In the rows, zero is written as 128.
Rotation paths and how fast each direction turns (degrees a step):
Each turn is a multiple of 5 degrees from 10 to 175, or 0.
Each row of a path follows its step; steps can be skipped.

step 0: [128 124 131 129 128 120 125 125 124 125 149 118 111 124 135 119 136 126
 123 133 132 124 115 127 119 121 137 120 125 115 142 129 135 118 132 128]
step 1: [127 140 141 128 131 125 116 129 138 136 130 121 144 129 129 119 134 129
 122 127 120 125 131 126 118 138 127 132 111 118 126 141 141 137 132 126]
step 2: [124 110 130 133 119 132 120 135 129 123 138 122 113 116 127 126 130 133
 106 134 132 129 125 130 122 123 126 122 127 121 141 128 142 128 135 134]
step 3: [133 146 135 126 132 133 122 129 132 119 128 123 139 127 129 110 131 128
 129 142 121 124 126 129 110 133 138 122 121 117 137 135 132 136 121 131]
step 4: [123 113 127 138 137 121 111 135 123 121 131 116 123 131 127 136 136 130
 120 129 124 131 126 135 123 131 129 128 125 119 135 131 147 127 145 129]
step 5: [123 130 138 126 124 127 126 128 137 125 141 124 135 127 118 114 138 123
 121 131 130 129 132 121 100 134 124 125 135 123 138 134 129 134 115 129]
step 6: [127 119 128 147 129 133 113 141 125 128 119 129 121 122 132 131 128 123
 124 125 116 129 131 133 119 129 144 124 122 112 133 139 139 127 130 132]
step 7: [122 132 132 120 148 133 127 127 135 117 139 127 123 125 124 131 132 136
 122 137 134 137 126 127 107 137 121 125 133 126 136 142 136 134 121 130]
step 8: [136 127 134 145 119 124 118 136 129 118 134 114 121 126 136 134 136 121
 133 121 126 131 132 131 111 135 137 129 123 110 129 129 126 119 127 128]
step 9: [119 123 132 125 144 129 119 133 139 128 138 133 130 125 136 125 124 127
 119 122 123 124 128 133 117 136 122 140 129 132 141 146 140 132 117 129]
step 10: [119 133 131 130 111 139 123 136 126 113 135 127 123 115 138 139 134 130
 123 127 132 136 139 130 110 132 138 126 124 115 126 124 132 127 128 133]
Speeds:
[123 133 128 129 123 127 127 124 129 128 132 129 126 127 127 130 132 127
 129 131 130 123 125 130 125 129 129 122 129 129 128 124 124 127 125 130] : 145
[134 127 132 127 131 134 128 131 128 125 127 129 129 128 127 132 128 133
 129 133 129 128 123 130 128 126 130 125 129 127 128 130 123 129 130 131] : 90
[129 136 130 131 126 126 131 133 127 129 125 123 131 126 127 128 131 127
 125 126 126 130 131 129 128 129 134 129 128 129 123 129 125 128 129 128] : 155

step 0: [126 118 112 109 122 109 121 125 127 124 131 138 148 133 126 117 112 117
 131 130 121 130 117 130 119 131 126 143 140 123 121 130 128 122 132 123]
step 1: [122 139 137 115 113 123 131 144 120 129 136 130 143 114 130 114 132 119
 121 141 132 127 116 126 118 126 132 136 135 137 142 131 139 123 119 136]
step 2: [112 132 133 114 125 133 133 137 131 123 137 133 120 108 120 117 150 130
 126 122 135 123 137 124 142 128 130 125 128 125 127 135 152 129 136 127]
step 3: [127 111 129 115 136 136 126 127 144 122 128 132 131 129 117 129 137 126
 126 123 139 132 123 121 125 114 117 119 115 134 110 119 141 146 137 116]
step 4: [132 121 137 138 122 143 127 131 130 123 134 130 120 130 112 143 117 127
 111 142 143 131 124 121 119 128 124 132 116 141 134 117 121 145 123 126]
step 5: [135 119 131 138 118 124 127 122 131 131 127 132  99 134 114 143 130 123
 110 131 132 128 139 130 133 142 133 141 131 122 129 142 124 120 127 126]
step 6: [156 122 128 127 125 122 119 120 134 133 122 131 118 141 145 133 135 127
 119 122 129 119 120 134 120 121 127 125 135 128 111 141 130 111 123 130]
step 7: [141 150 136 133 126 134 113 121 121 118 138 126 129 131 155 127 128 139
 130 135 132 112 133 123 123 119 121 124 125 127 137 125 125 121 120 125]
step 8: [121 135 134 132 143 128 121 116 119 121 124 129 127 121 130 116 130 124
 134 133 114 129 147 123 134 124 116 127 121 105 141 132 121 120 131 108]
step 9: [129 114 123 128 136 137 121 129 116 126 120 136 137 122 128 120 126 103
 130 124 107 145 121 131 122 122 121 111 131 116 126 119 120 125 126 130]
step 10: [118 138 127 136 113 126 122 137 119 136 140 123 128 129 128 131 131 110
 135 134 120 137 127 124 127 141 128 109 141 139 132 105 127 131 122 140]
Speeds:
[126 125 128 131 127 123 129 126 127 128 129 131 126 129 128 124 129 126
 131 130 133 125 135 124 135 132 126 127 129 127 128 131 127 129 131 129] : 125
[126 121 128 126 130 129 126 127 125 132 124 133 128 128 129 131 128 130
 128 127 123 127 130 125 130 123 131 131 130 130 124 126 130 124 133 127] : 120
[126 130 130 129 131 131 125 131 130 127 126 133 128 128 129 126 136 134
 132 129 131 129 125 125 127 125 132 127 129 124 129 129 124 130 129 125] : 70
[131 124 125 123 130 127 132 125 129 123 132 133 126 127 128 130 129 128
 133 124 128 133 128 131 128 128 128 124 129 127 124 131 127 127 125 129] : 115
[126 129 126 130 135 130 128 128 127 125 130 127 133 128 130 130 126 134
 126 126 130 127 132 128 127 129 124 125 123 130 127 128 132 127 130 123] : 80

step 0: [135 121 131 120 141 134 121 129 128 134 113 125 129 134 129 128 129 129
 142 134 106 135 125 134 140 132 126 147 125 126 129 128 127 130 124 149]
step 1: [129 129 139 124 117 130 128 125 119 130 125 124 137 117 129 134 140 120
 126 130 117 129 116 133 128 133 126 146 126 124 157 126 118 128 129 134]
step 2: [142 126 115 125 124 126 120 127 126 134 130 122 137 123 120 138 132 123
 110 126 126 113 125 120 131 129 134 147 127 118 125 115 113 143 125 135]
step 3: [135 131 113 138 123 142 137 117 127 131 129 121 126 132 137 130 126 129
 119 140 116 123 134 129 137 126 132 143 122 137 131 123 111 130 135 109]
step 4: [134 131 122 116 129 126 127 117 113 119 119 112 134 141 126 137 122 118
 129 143 118 132 132 136 130 128 141 134 120 133 121 128 139 140 136 123]
step 5: [127 138 133 127 115 132 123 119 112 135 145 115 127 130 131 123 131 111
 138 141 116 127 118 127 135 128 132 126 139 122 129 138 130 138 120 121]
step 6: [134 134 123 131 133 130 125 113 131 147 133 112 136 140 123 130 128 119
 138 131 131 135 120 124 130 114 121 130 132 121 126 108 130 132 116 136]
step 7: [125 122 114 121 127 139 130 114 125 138 126 115 114 124 136 128 134 121
 127 128 128 146 119 139 146 124 118 129 128 126 132 126 116 117 133 137]
step 8: [120 124 134 112 127 127 132 126 112 135 122 119 129 131 138 133 128 115
 119 141 147 119 128 134 134 127 131 144 122 133 128 121 126 121 128 146]
step 9: [128 123 132 131 126 140 140 130 112 126 133 111 116 109 124 123 124 124
 122 134 132 115 128 121 139 134 117 143 127 129 125 124 127 140 115 128]
step 10: [139 127 120 119 140 135 140 116 120 131 127 123 140 120 119 131 128 142
 130 147 135 123 137 127 129 114 118 137 139 137 136 126 130 137 126 124]
Speeds:
[123 122 131 128 129 130 131 127 125 130 131 129 126 129 127 127 127 130
 129 128 130 129 126 132 132 124 128 124 125 126 127 126 130 124 122 134] : 40
[127 129 127 129 129 127 129 129 130 126 127 124 130 134 134 128 131 131
 126 124 128 125 130 137 133 131 127 129 132 130 126 129 130 127 129 128] : 90
[127 129 133 130 129 124 125 129 125 128 128 127 125 128 129 123 126 127
 127 130 127 131 132 128 129 128 127 136 123 127 127 133 133 127 129 127] : 85
[124 124 121 132 126 130 128 130 122 123 129 130 132 126 127 129 125 130
 128 130 130 123 129 130 126 125 127 130 125 129 127 128 128 131 129 124] : 55
[129 126 130 127 128 129 137 127 126 126 129 126 126 130 123 127 129 127
 128 127 128 125 132 124 130 128 134 128 128 135 124 131 128 128 129 127] : 65

step 0: [131 126 129 128 135 127 128 139 142 120 140 134 126 124 135 121 132 129
 128 152 140 129 141 121 123 117 129 114 132 130 118 122 130 137 140 128]
step 1: [131 131 136 137 152 122 125 121 139 128 142 120 124 129 143 118 132 128
 131 129 125 123 144 128 124 119 134 116 131 137 135 123 123 133 121 130]
step 2: [128 123 132 142 128 137 124 140 131 130 136 121 132 130 137 116 136 141
 122 136 141 122 145 117 123 118 121 124 130 124 134 140 116 126 119 132]
step 3: [120 119 138 122 134 125 136 128 134 112 132 112 127 137 138 116 130 132
 113 125 134 130 135 113 127 120 126 118 117 131 128 118 121 119 120 128]
step 4: [122 119 141 137 128 130 132 140 116 108 138 121 129 133 138 124 128 122
 134 139 132 118 138 119 118 119 128 141 130 131 136 115 131 126 123 129]
step 5: [134 127 143 128 121 139 134 130 132 117 135 132 141 133 143 118 125 108
 131 122 140 128 132 114 129 123 124 116 127 135 132 124 128 139 118 124]
step 6: [132 121 127 132 129 128 120 132 123 117 134 124 133 135 142 122 124 118
 135 135 134 128 139 130 122 114 116 110 119 112 125 119 139 133 129 142]
step 7: [136 136 129 132 128 131 130 127 131 120 132 114 133 129 142 121 113 130
 130 142 128 126 139 119 123 132 123 109 133 147 130 128 139 129 123 141]
step 8: [135 128 140 129 132 132 120 135 137 117 139 124 130 128 143 117 137 132
 125 148 129 130 124 134 109 131 117 117 117 129 137 134 125 135 127 131]
step 9: [117 137 119 135 137 127 129 132 131 125 134 122 121 131 152 112 114 128
 125 131 134 133 128 124 115 126 127 125 117 134 135 124 114 133 117 134]
step 10: [139 134 132 126 129 138 122 135 135 109 130 117 127 128 133 126 121 135
 124 136 139 126 136 115 115 115 131 142 115 124 126 132 124 138 118 130]
Speeds:
[131 123 129 121 130 123 126 124 131 127 130 132 128 131 129 128 134 127
 125 128 126 131 126 129 127 126 126 126 123 125 128 124 128 128 128 127] : 140
[130 126 134 132 123 129 132 128 134 135 127 128 128 127 128 127 127 124
 125 128 129 130 129 130 127 129 122 131 127 126 131 131 128 128 130 127] : 120

step 0: [128 126 144 128 134 135 139 120 120 134 128 141 122 131 130 115 118 138
 134 135 135 114 120 126 127 135 138 123 116 142 138 116 126 122 118 125]
step 1: [110 127 132 139 126 117 119 130 132 134 111 138 141 115 120 127 124 132
 117 123 125 127 133 145 125 126 135 120 124 126 131 129 137 121 116 128]
step 2: [135 133 127 132 137 130 130 128 121 132 123 113 129 124 132 118 147 122
 137 128 142 131 138 131 115 126 117 124 122 131 140 129 144 126 113 119]
step 3: [128 138 126 123 135 132 126 127 134 132 133 140 114 121 130 116 139 136
 124 127 127 118 119 124 133 118 150 130 126 117 136 138 145 126 134 121]
step 4: [130 131 130 132 134 131 132 139 141 119 128 140 138 137 131 114 129 114
 122 137 128 131 132 123 129 131 141 115 115 127 126 124 124 113 113 137]
step 5: [124 134 146 122 123 127 114 123 121 137 115 123 125 125 142 132 133 126
 125 126 143 124 133 135 127 140 137 132 114 128 124 145 125 116 125 132]
step 6: [135 119 139 132 127 118 135 117 134 132 129 133 127 133 126 119 131 131
 130 134 117 123 128 132 122 124 115 122 110 126 137 145 149 129 130 134]
step 7: [117 113 129 123 142 139 123 141 134 127 119 134 124 122 134 112 134 127
 127 117 132 136 119 124 126 114 130 127 126 131 134 144 123 138 117 131]
step 8: [137 129 130 121 132 129 127 122 117 126 127 139 128 134 118 136 143 134
 136 123 134 130 126 121 136 126 138 107 124 141 135 133 126 107 118 131]
step 9: [129 131 128 131 124 107 130 131 122 118 124 141 129 121 139 130 135 135
 126 131 121 117 126 141 122 124 135 140 112 122 134 134 117 127 113 127]
step 10: [135 126 144 136 133 130 134 122 138 136 109 127 143 131 119 122 135 129
 135 133 143 121 125 122 120 112 128 141 121 133 130 123 130 127 124 133]
Speeds:
[123 130 129 127 123 125 128 129 124 127 126 131 126 132 130 130 128 126
 124 124 132 129 131 128 132 128 128 122 130 127 127 123 128 128 125 133] : 100
[129 128 126 128 129 130 129 132 126 121 129 129 134 128 130 127 128 127
 126 131 127 129 126 131 129 130 121 126 125 121 129 128 127 131 125 126] : 145
[126 125 127 127 126 132 127 133 130 127 122 126 133 128 122 127 130 125
 125 131 129 129 128 129 130 131 130 128 134 133 126 131 128 125 126 129] : 115
[130 127 127 130 127 131 133 124 128 127 128 127 131 134 129 126 130 130
 132 133 126 131 135 125 130 130 127 127 126 132 133 125 129 128 127 130] : 175
[127 132 127 127 134 131 127 129 128 132 123 125 128 128 129 132 129 126
 133 129 135 132 129 126 127 127 125 126 127 127 127 128 124 128 129 128] : 130
[132 125 123 122 132 125 127 128 128 125 127 132 126 124 126 127 134 129
 125 127 130 130 133 129 126 128 128 128 131 127 131 124 127 127 131 128] : 65

step 0: [125 138 135 127 128 142 135 121 123 125 123 125 133 122 130 120 110 126
 128 123 144 135 117 134 128 132 112 122 139 118 126 122 132 129 111 130]
step 1: [132 142 128 134 134 139 135 126 129 119 130 136 134 118 141 115 145 130
 120 118 137 120 124 127 115 130 119 130 127 123 138 118 130 137 130 120]
step 2: [134 132 125 137 122 127 118 127 131 121 138 137 149 121 122 128 121 136
 117 118 134 135 128 118 120 120 120 129 126 142 134 115 126 133 122 138]
step 3: [131 119 127 136 135 135 117 128 135 116 127 120 140 124 126 115 126 146
 124 126 129 136 128 152 123 119 120 135 125 129 122 127 119 127 118 122]
step 4: [127 120 135 124 124 137 132 134 120 132 130 139 135 106 139 128 115 125
 119 129 134 120 122 140 114 121 124 136 127 135 116 133 126 135 122 120]
step 5: [137 137 128 137 128 135 128 130 130 131 123 120 129 110 131 131 120 125
 122 120 132 129 128 130 125 120 129 113 134 114 125 119 118 151 116 126]
step 6: [120 124 130 135 141 134 135 126 124 114 135 136 126 114 139 131 137 131
 128 117 123 152 118 123 122 124 117 128 126 127 130 124 124 141 122 130]
step 7: [118 130 122 130 128 125 128 113 123 120 123 133 142 118 128 115 112 134
 120 134 136 140 126 126 117 132 122 137 138 121 127 113 129 131 127 132]
step 8: [136 127 141 129 124 139 122 126 126 117 122 119 145 122 133 115 137 136
 124 130 136 128 124 134 105 133 126 126 123 124 136 131 137 137 121 128]
step 9: [137 140 125 122 127 137 126 142 121 127 140 126 145 111 137 120 116 127
 116 123 127 132 132 129 130 119 116 128 117 135 136 129 130 132 121 129]
step 10: [134 126 122 141 128 130 127 118 137 120 132 120 139 110 130 125 130 128
 120 121 130 126 132 137 129 119 113 127 119 119 112 126 110 131 132 131]
Speeds:
[127 127 132 129 125 130 127 127 129 125 129 130 128 126 129 133 127 123
 129 126 130 131 123 124 125 129 127 127 126 136 125 132 131 124 128 128] : 160
[133 126 134 129 126 127 125 131 130 131 126 127 131 133 125 130 130 128
 126 128 127 130 127 127 127 129 130 125 130 128 128 127 129 135 125 134] : 120
[129 128 130 129 128 130 134 126 127 128 127 128 123 129 131 135 127 130
 129 133 127 131 131 125 129 127 129 130 128 126 124 126 126 130 123 124] : 55
[127 130 128 124 125 123 126 130 126 129 129 132 130 128 131 131 120 127
 127 129 127 125 127 124 128 123 126 133 129 126 127 125 129 129 131 132] : 145
[126 125 126 128 123 126 125 126 130 121 130 129 128 128 128 127 127 135
 131 134 125 129 127 128 128 131 132 128 132 133 130 127 126 130 128 127] : 80

step 0: [122 118 144 126 125 122 121 135 139 124 117 131 127 119 134 105 126 132
 137 132 124 128 132 128 132 129 143 122 119 138 133 133 114 124 130 136]
step 1: [127 131 125 128 115 132 135 125 135 120 140 122 125 118 128 143 124 134
 135 126 112 134 130 130 111 133 109 140 128 134 130 135 126 125 121 137]
step 2: [133 119 124 135 131 121 124 134 117 143 125 124 135 126 128 124 123 130
 130 129 129 100 128 124 125 121 143 137 134 131 130 135 119 123 120 142]
step 3: [123 124 136 119 138 123 151 131 146 122 129 120 127 121 133 133 136 126
 135 135 118 127 142 118 131 129 127 134 127 122 127 132 143 118 128 126]
step 4: [127 133 132 153 131 126 128 126 134 126 131 128 128 120 133 117 123 137
 132 137 133 131 118 122 109 113 133 126 123 120 138 125 114 127 124 134]
step 5: [119 117 117 114 132 132 128 114 138 127 135 124 132 108 125 120 121 134
 133 128 125 117 133 134 131 134 120 128 122 145 128 137 125 118 136 128]
step 6: [134 130 114 133 116 110 135 148 126 126 128 136 127 124 135 135 126 137
 137 143 112 121 129 127 120 124 131 137 127 123 125 125 118 136 124 124]
step 7: [124 130 141 122 142 134 124 117 127 130 129 130 116 132 122 120 132 136
 136 135 120 108 131 111 118 136 134 135 127 132 135 134 135 121 132 138]
step 8: [119 124 138 132 115 125 146 130 133 118 131 103 131 120 139 124 118 131
 128 133 122 132 130 126 126 126 137 125 137 124 121 131 112 132 133 128]
step 9: [135 124 128 141 141 145 128 126 125 123 132 132 129 115 124 138 126 129
 137 133 132 108 131 127 119 120 111 131 119 131 135 142 122 127 120 124]
step 10: [123 129 134 121 121 111 133 140 136 127 130 126 132 120 138 111 124 130
 120 134 125 107 123 134 137 124 128 140 124 131 130 122 131 118 137 128]
Speeds:
[128 127 128 126 122 130 131 129 127 126 131 132 128 128 122 127 130 130
 129 127 133 127 130 130 130 129 128 123 132 123 133 124 129 129 127 132] : 0
[128 130 129 135 128 126 125 124 127 128 128 130 123 127 129 133 128 128
 134 126 124 128 127 130 130 125 125 129 131 124 130 127 129 129 126 126] : 140
